In the rows, zero is written as 128.
Each run below is a few steps of one of 8 hidden systems, one row a step.
run 1, Tupet:
[[ 89 143  91  91 155  96 162 181 104 153 128 122 115 118 177 157 121  96]
 [169 131 133 138 116 189 183 193 163 104 141 138  89 128 129 112 135 120]
 [156 168 146 116  73 127 111 125 124  99 128 130 138 133  44 170 119 140]
 [ 60 160 116 105 132  55 126 168  77 124 126 142 125 113 124 125 140 147]
 [115 127 122 168 130 145 187 153 142 132 127 142  70 102 150  75 151 168]
 [161 151 148 135  95 142 131  77 174 128 130 139 106 140  91 167  97 185]
 [115 149 134  97 151  57 113 135 115 165 137 171 166 131 137 173  98 146]
 [143 123 114 154 163 129 197 174 119 179 122 135 116  91 162 117 146 109]]
run 2, rol, 8 rows:
[[101 130 140  85 128 107  69 164  95  73 141 138 172 153 109 114 132 106]
 [103 109 134 164 145 134 113 126  75  92 108 100 147 106 110  52 176 120]
 [ 85 108 112 156  87 159  97  71 150  95 115  87  93 132 125 102 145 143]
 [ 89 103 139 100 129 117  56 105 165  93 148 156 146 170 150 119 100 155]
 [137  81 149 143 181 118  83 103 106 142 123 135 191 130 156  83 140 112]
 [105  86  92 151 137 157 119  85 122 145 102  63 124 121 162 126 144  76]
 [ 90 102 104  98 112 161  97 160 173  92 139 113 120 154 168 148 114  85]
 [148  99 150 117 131 138  78 174 117  93 148 149 181 146 113 100 142  75]]
run 3, nabe, 8 rows:
[[152 166 164 122 121 141 149 161 163  97 135 172 135 129  93 152  99 196]
 [126 161 132 159  97  74 147 129 110 161 120 157 122  91  69 136 148 166]
 [104 169 114 114 146  89 182 117  90 148 128 121  69 121 153 113 125 177]
 [154 152 152 122 155 151 173 128 172 130 128 160 113 138 148 149  85 203]
 [150 147 136 150 114  90 145 130 154 186 125 175 150 100  95 183 117 158]
 [117 164 109 112 141  68 180 162  83 180 135 142  97 105 146 137 134 126]
 [174 169 142  96 153 159 200 168 134 120 140 137  91 140 147 137  97 157]
 [160 169 150 126  96 129 146 142 156 130 124 156 143 120  65 191 104 170]]
run 4, teduf, 8 rows:
[[ 91 164 110 120  91  86 129  86 128 151 110 115 115 113  99 192 112 161]
 [104 140 132 112 158  79 151 176 132 144 152 192 115 126 165 108 119 172]
 [204 128 132 161 127 160 193 138 147 173 134 134  96 111 126 126 134 116]
 [108 170  99 108  95 103 143 105 117 157 109  96 116 114 100 212 108 132]
 [ 86 151 127 101 140  81 144 202 124 122 146 181 121 123 149 126 124 154]
 [197 130 137 162 108 146 181 158 134 157 144 146  92 110 103 101 156 115]
 [117 176 111 126  93 106 149  84  99 147 104  87 101 110  84 179 123 146]
 [ 65 157 123 115 144  86 146 178 132 115 131 172 115 116 145 126 120 189]]
run 5, pab, 8 rows:
[[106  92 112 107 110 138  71 118 177 129 132 116 152 154 150 180 102  82]
 [117 110 126  91 143  92  89 174  89 115 154 152 152 148 145  92 144  70]
 [141 124 133 137 148 180 141 148  80  76 108  76 137 127 117  79 158  94]
 [ 78 124 111 134  87 166  96 120 161  74 105  82 129 128 104 163 124 125]
 [ 71 101 124 124 104  86  61 137 144 109 155 166 125 145 133  88 147 134]
 [134 105 137 138 155 127 110  89  75 115 130 108 118 135 145  37 162 120]
 [ 86 126 111 127 152 162 121  72 114 111  85  57 137 124 153 150 114 133]
 [ 66  85 113 123 142 121  84 144 180 126 129 148 161 134 177 154 109 121]]
run 6, makel:
[[155 166 169 107 160 122 141 149  72  86 129 144 150 136  96  89 126 167]
 [106 129 130 191 136 151 160 113 141 127  80 116 140  79 103 128 141 184]
 [ 87 127  99 134 100  97 143 112 173 170 140 144  61 128 166 136 120 157]
 [182 139 159  86 152 101 127 119 124 149 170 175 119 170 154 107 100 144]
 [181 138 156 138 179 148 154 115 112 144  98 121 197 110 105 165 108 140]
 [ 87 127  87 143 121 142 175 164 159 155 100 106 115  89 146 188 126 110]
 [151 140 119 102  84 123 148 183 151 132 177 158  65 149 137 124 131  97]
 [195 172 168 105 115 123 127 126  86 103 139 138 146 141  60 124 123 141]]
run 7, zepi:
[[108 146 148 153 134 136 156 137 113  89 128 144  89 120 118  58 145 198]
 [131 130 138 159  95 151 116  50 168 123 111 114 108 127 100 142 116 186]
 [ 96 143 113  99 127  62 111  80 134 178 134 143 119 141 149 173  97 156]
 [161 112 129 125 180 107 160 120 119 189 150 152 107 135 193  95 124 129]
 [198 111 126 139 138 192 166 120 156 160 120  99 126 130 141 162 116  85]
 [124 140 110  97 112 127 131 191 151 132 131 133 152 126 118 209 107  82]
 [126 130 131 131 117 107 144 219 113 116 155 173 120 116 114  83 162 107]
 [155 148 140 155  88 170 153 131 107  82 121 101  95 117  71  87 160 139]]
run 8, teduf, 8 rows:
[[ 99  88 104 193 118 123 146 168 160 166 121 147 125  81 133 112 172 107]
 [134 136 107 108  73 113 126  85 133 148 159 113  47 153 140 126 125 116]
 [155 180 161  79 158 120 146 131 106 102 132 146 141 154 117 149  85 185]
 [131 116 134 179 157 135 160 175 136 155 100 152 179  76 111 135 149 130]
 [ 96 108  81 149  80 113 129 116 140 170 137 106  73 112 145 134 158  85]
 [137 172 138  62 112 113 129 126 123 102 162 141  74 175 135 130  89 160]
 [180 151 168 139 163 139 160 160 120 124 115 163 178 107  87 132 122 164]
 [ 96 106  93 184 117 113 143 126 121 181 100 106 132  72 122 144 168  97]]
run 9, rol:
[[ 81 131 122 148  89 129  95  70 114  86 110  84 101 125 100  97 149 164]
 [ 70 105 137 126 133 113  76  98 160  93 133 152 131 150 151 102 112 192]
 [141  74 147 154 168 124  81  80 143 153 129 152 173 138 158  90 127 138]
 [121  89 104 132 153 134 106  68 125 170 112  83 142 132 181 141 124  80]
 [ 99  96  97  98 148 157 120 165 156 117 127 107 133 144 191 152 112  74]
 [153  99 130 123 124 164 107 189 136 100 142 136 167 135 118 122 145  52]
 [127 136 118 120  91 125  98 135  72  96 128  87 135 127  80 114 167  66]
 [ 64 147 120 115 110 132 117 143  94  51 122  96 101 133 112  89 147 149]]
run 10, nabe:
[[ 74 101 124 134 131  80  54  81  98 127 120 119 169 130 125 108 143 120]
 [101  79 119 156 179 156 124 125 119 123 114 110 133 122 187  63 152 109]
 [161  83 120 146 116 188 114  89 186 142 124  98 125 144 153 150 115  86]
 [115 100 116  97 118 100  57 123 133 140 142 129 172 155 135 165 117  67]
 [127  97 130 121 160 136 112 179  86 108 136 128 161 127 147  76 160  64]
 [156 114 119 143 107 206 134 123 127  90 114  67 115 129 111 114 146  77]
 [ 84 123 116 104  81 134  60 103 142  78 128 101 137 153 104 154 118 113]
 [ 87  92 144 141 135 105  67 136 113  95 138 151 153 135 128  52 159 129]]
run 11, robu, 8 rows:
[[171 119 131 146 106 216 150 119 165  92 123  91  98 137 118 122 128 113]
 [122 142 133  96  92  96  73  95 142 132 132 134 154 149  93 197  97 128]
 [105 122 125 120 162  69 131 183  85 151 140 166 150 110 150  93 152 112]
 [152 116 123 168 126 192 167 125 118 106 113  82  89 114 127  78 163 110]
 [107 141 125 108  89 142  87  76 157  93 116 100 128 151 102 184  97 154]
 [100 121 139 116 150  63  95 159 124 147 145 195 169 130 137 117 126 146]
 [170 103 128 167 154 152 167 123 106 156 127 108 111 110 152  64 165 100]
 [120 141 113 106 113 179 127  85 143  98 104  60 112 145 131 177  99 125]]
run 12, makel, 8 rows:
[[123 169 107 106  98 111 154 164 137 150 120 127 129 113  97 218 108 117]
 [126 162 124 107 126 109 174 217  91 122 145 153 102 117 118 112 146 118]
 [177 165 151 150 105 158 173 132 111 102 127 126  95 117  72 102 144 164]
 [ 89 172 130 132 102 105 140 105 134 116 110 133 104 113  89 157 114 213]
 [ 94 136 137 134 153  77 155 148 131 147 141 184 105 117 161  97 127 193]
 [200 128 153 152 158 139 171  89 140 179 135 150 111 127 145 108 117 165]
 [144 154 125 109 145 132 160  98 156 162 109 124 135 126 140 214  76 156]
 [125 137 120 105 153 114 167 210 146 156 137 168 140 118 158 173 105 112]]
run 13, pab, 8 rows:
[[127  80 109 155 140 108 124 131 175 198 144 166 129 118 177 140 128 102]
 [193 134 127  82 149 133 153 130 103 158 154 118 107 160 168 129 114  71]
 [156 161 143  89 159 155 150 165 104  97 109 109 177 131 105 178 101 118]
 [118 116 122 163  95 144 128 196 162 115 119 149 159  94  78 158 153 109]
 [136 130 121 137  59 118 128 148 136 120 163 141  57 135  97  91 164 109]
 [130 174 150 100 118 119 128  93  87  84 135 118  91 154 104  96 117 188]
 [ 93 130 143 166 150 115 118  87 131 127  86 133 165  97 108 130 124 202]
 [104  88 100 177 126 104 133  98 164 201 125 141 108 105 168 126 143 127]]
run 14, Tupet, 8 rows:
[[ 88 111 138 118 202 132 132 141 118 107 119 137 152 134 188  79 118 162]
 [158  80 135 197 117 174 124 107 182 150 113 133 149 107 112 122 145 122]
 [136 123 114  97  99  99  80  63 120 159 138 102 123 155 129 173 109  84]
 [124 119 132  81 192 126 127 166  93 110 141 130 152 152 189  95 118 104]
 [157  99 137 184 131 202 142 147 145 103 105 104 154 101 105 106 157 108]
 [ 99 128 108 117  65 120  70  82 133 114 125  92 120 141  95 163 128 101]
 [ 91 120 132  87 154  88  98 149  92 103 154 152 121 161 170  66 132 126]
 [165 106 156 185 153 174 147 114 122 116 112 123 140 106 113  59 159 154]]
run 15, zepi:
[[204  99 139 138 104 138  98 124 141 160 153 148 153 141 102 133 142  59]
 [133 165 114  97 129 119 154 168  61 120 112  87 141 114 103 156 139  79]
 [ 83 128 129 140 148 164 159 205 137  69 115 138 126 111 139  97 141 153]
 [129 106 144 163  66 149  83 112 172  95 137 145 122 133  72 102 149 146]
 [110 168 128  97  99  72  98  78  73 126 130 110 116 138  89 135 126 149]
 [ 98 142 134 126 189 112 158 110 103 129 111 131 122 121 178  92 116 192]
 [149  78 126 172 135 172 123  74 194 157 118 125 128 127 161 133 118 137]
 [145 120 110  88 107 100  90 105 133 171 147 121 137 154 139 191 104  68]]
run 16, robu:
[[106 151 135 106 102 180 119 151 153  48 117 107 129 141  99 157 107 149]
 [132 118 148 154  98  78  81 131 151 147 143 189 164 118  78 129 144 147]
 [120 121 113 142 144  85 142 100  70 177 130 115  95 113 152  75 162 117]
 [110 144 129 112 157 188 159 116 119  70 103  76 107 140 159 114 108 158]
 [139 112 155 140 119 150  95 121 196 118 127 166 174 134 106 170  97 163]
 [146 104 118 135 130  68 116 114 128 213 152 163 127 124 153 127 139  96]
 [137 143 107  96 155 153 179 149  81 117 127  81  89 137 169 106 133  94]
 [135 141 140 124 112 191 127 158 161  66 109 111 156 130  85 171 111 136]]

Which system made each run below?
run 17:
[[128 128 133 112 131  53 101  82 114 180 154 167 112 146 149 107 121 150]
 [168 126 140 135 201 142 179 109 109 165 113 127 138 120 175 106 114 151]]
 : Tupet
run 18 (2 x 18):
[[189  91 133 121 133 138 108  80 157 176 157 136 118 162 168 129 110  91]
 [144 156 127  70 161 102 130 131  66 141 125 104 160 143 137 170 105  90]]
 : pab
run 19 (2 x 18):
[[125 116 104 147 130 122 153  96  84 157 123  91  72 117 155  65 165 109]
 [139 129 135  96 153 174 124  81 158 109 120 103 121 167 173 157  77 149]]
 : nabe
run 20 (2 x 18):
[[169 109 140 174 118 140 162 131 175 164 150 176  86 122 137  88 140 157]
 [185 162 147 115 122 121 136  64 121 160 122 121 132 138  96 181  92 155]]
 : Tupet
run 21, 2 rows:
[[100 126 134 124 131 131 115 214 111  77 125 143 171 112 101 113 153 107]
 [108 131 110 170  71 125 132 135 105 116 128 107  83 100  81  82 183 113]]
 : Tupet
run 22, 2 rows:
[[114 128 123 114  91  99 108 197 114 106 169 160 107 137 113  86 167  87]
 [146 146 148 129 118 162 136 117  84  66 124  97 100 139  98  58 153 144]]
 : pab
run 23, 2 rows:
[[140 102 158 144 167  97  93 122 144 156 131 191 193 128 128 117 119 158]
 [146 108 104 156 164 122 155  94 108 202 103  98 141  96 160 144 137  90]]
 : makel
run 24, 2 rows:
[[ 97 144 142 102 131 132 118 172 179  89 134 171 147 142 130 165  87 180]
 [152 123 136 165 105  81 134 164 130 176 144 181 135  97  90 116 166 119]]
 : Tupet
run 25 (2 x 18):
[[154 148 120 169  76 110 159 115 120 173 118 125 104  91  71 155 153 126]
 [ 95 176 108  69 124  97 151 125 113 129 137 117  76 148 153 164  94 151]]
 : Tupet
run 26:
[[157  98 122 119 100 146  95 165 172 137 148 143 157 141 118 172 127  54]
 [134 142 122  85 121  95 114 166  60 121 147 117 139 140 114 116 150  62]]
 : rol
run 27 (2 x 18):
[[123 137 123  86 133 170 123 176 156  87 125 114 162 147 132 191  91 102]
 [138 108 141 134 101 123  88 192 142 107 149 168 168 129  84 121 151  88]]
 : pab
run 28 (2 x 18):
[[132 181 123 123  90  87 158 164 110 143 128 147 118 101  71 167 134 145]
 [134 157 139 154 114 128 184 168 141 122 137 169  80 108 106 100 140 189]]
 : pab
run 29:
[[111 161 112 128 105  80 135  90 117 173 105 120 132 104  94 198 115 153]
 [ 84 143 115 113 160  80 160 184 125 149 141 174 107 118 175 118 121 156]]
 : teduf
run 30, 2 rows:
[[125 114 143 177 129  95 131 138 165 164 136 198 136 101 117 109 140 182]
 [167 141 121 145 120  97 155  66 121 206 126 127  95 117 130 148 120 139]]
 : Tupet
run 31:
[[ 83 131 104 169 114 143 147 101  95 113  91  66  99  92 111 106 167 136]
 [ 68 132 131 119 109 134  99 109 168  75 130 135 104 149 136 121 106 200]]
 : robu
run 32:
[[ 90 136 107 140  66  81 112 101 113 142 147 124  62 126 111  93 163 135]
 [131 151 151 106 155 119 139  91 113 107 137 145  93 156 152  81 108 202]]
 : Tupet
run 33:
[[130 144 141 176 154 109 164  92 117 158  99 140 133  88 112 113 138 200]
 [ 96 112  93 146 108 137 146  82 173 168 116 103  76 118 167 154 119 137]]
 : zepi
run 34:
[[ 90 138 120  87 190 134 126 120  89 109 102  92 166 137 174 147 100 134]
 [113  65 134 162 168 150  96 143 167 128 120 153 178 124 166  99 136 117]]
 : zepi
run 35 (2 x 18):
[[144  73 146 142 164 125 101 135 144 146 153 176 149 144 175  64 142 112]
 [184 112 129 142 119 165 113  87 101 142 116  73 150 131 104 135 144  62]]
 : zepi
run 36 (2 x 18):
[[138 181 156  86 121 106 140 161  98  86 151 164 109 149  99 111 115 182]
 [140 146 150 185 132 128 164 110 130 140 101 147 130  89  89 109 141 200]]
 : zepi
run 37 (2 x 18):
[[ 89 163 112 100 165 116 158 105  66 118  99  75 111 123 155 125 121 150]
 [107  90 137 144 168 169 125 126 192 114 119 147 142 137 178 118 103 166]]
 : zepi
run 38, 2 rows:
[[179 138 121 125 112 203 170 129 159 117 122  85  87 136 130 161 108 108]
 [110 155 128  96  82 113 107 170 158 103 142 157 142 139  89 193 104 132]]
 : makel
run 39, 2 rows:
[[116  71  97 179 131 147 129 108 145 171 116 106 113 107 171 102 160  83]
 [146 101 112  92 130 150 101  96 152 145 144  98 115 170 182 154  98  68]]
 : nabe
run 40, 2 rows:
[[ 89 127 117 139 170  77 131  78  83 164 115 120 118 116 165  93 135 161]
 [125 118 133 129 180 186 163 126 154 100 114 115 114 137 187 107 104 165]]
 : robu
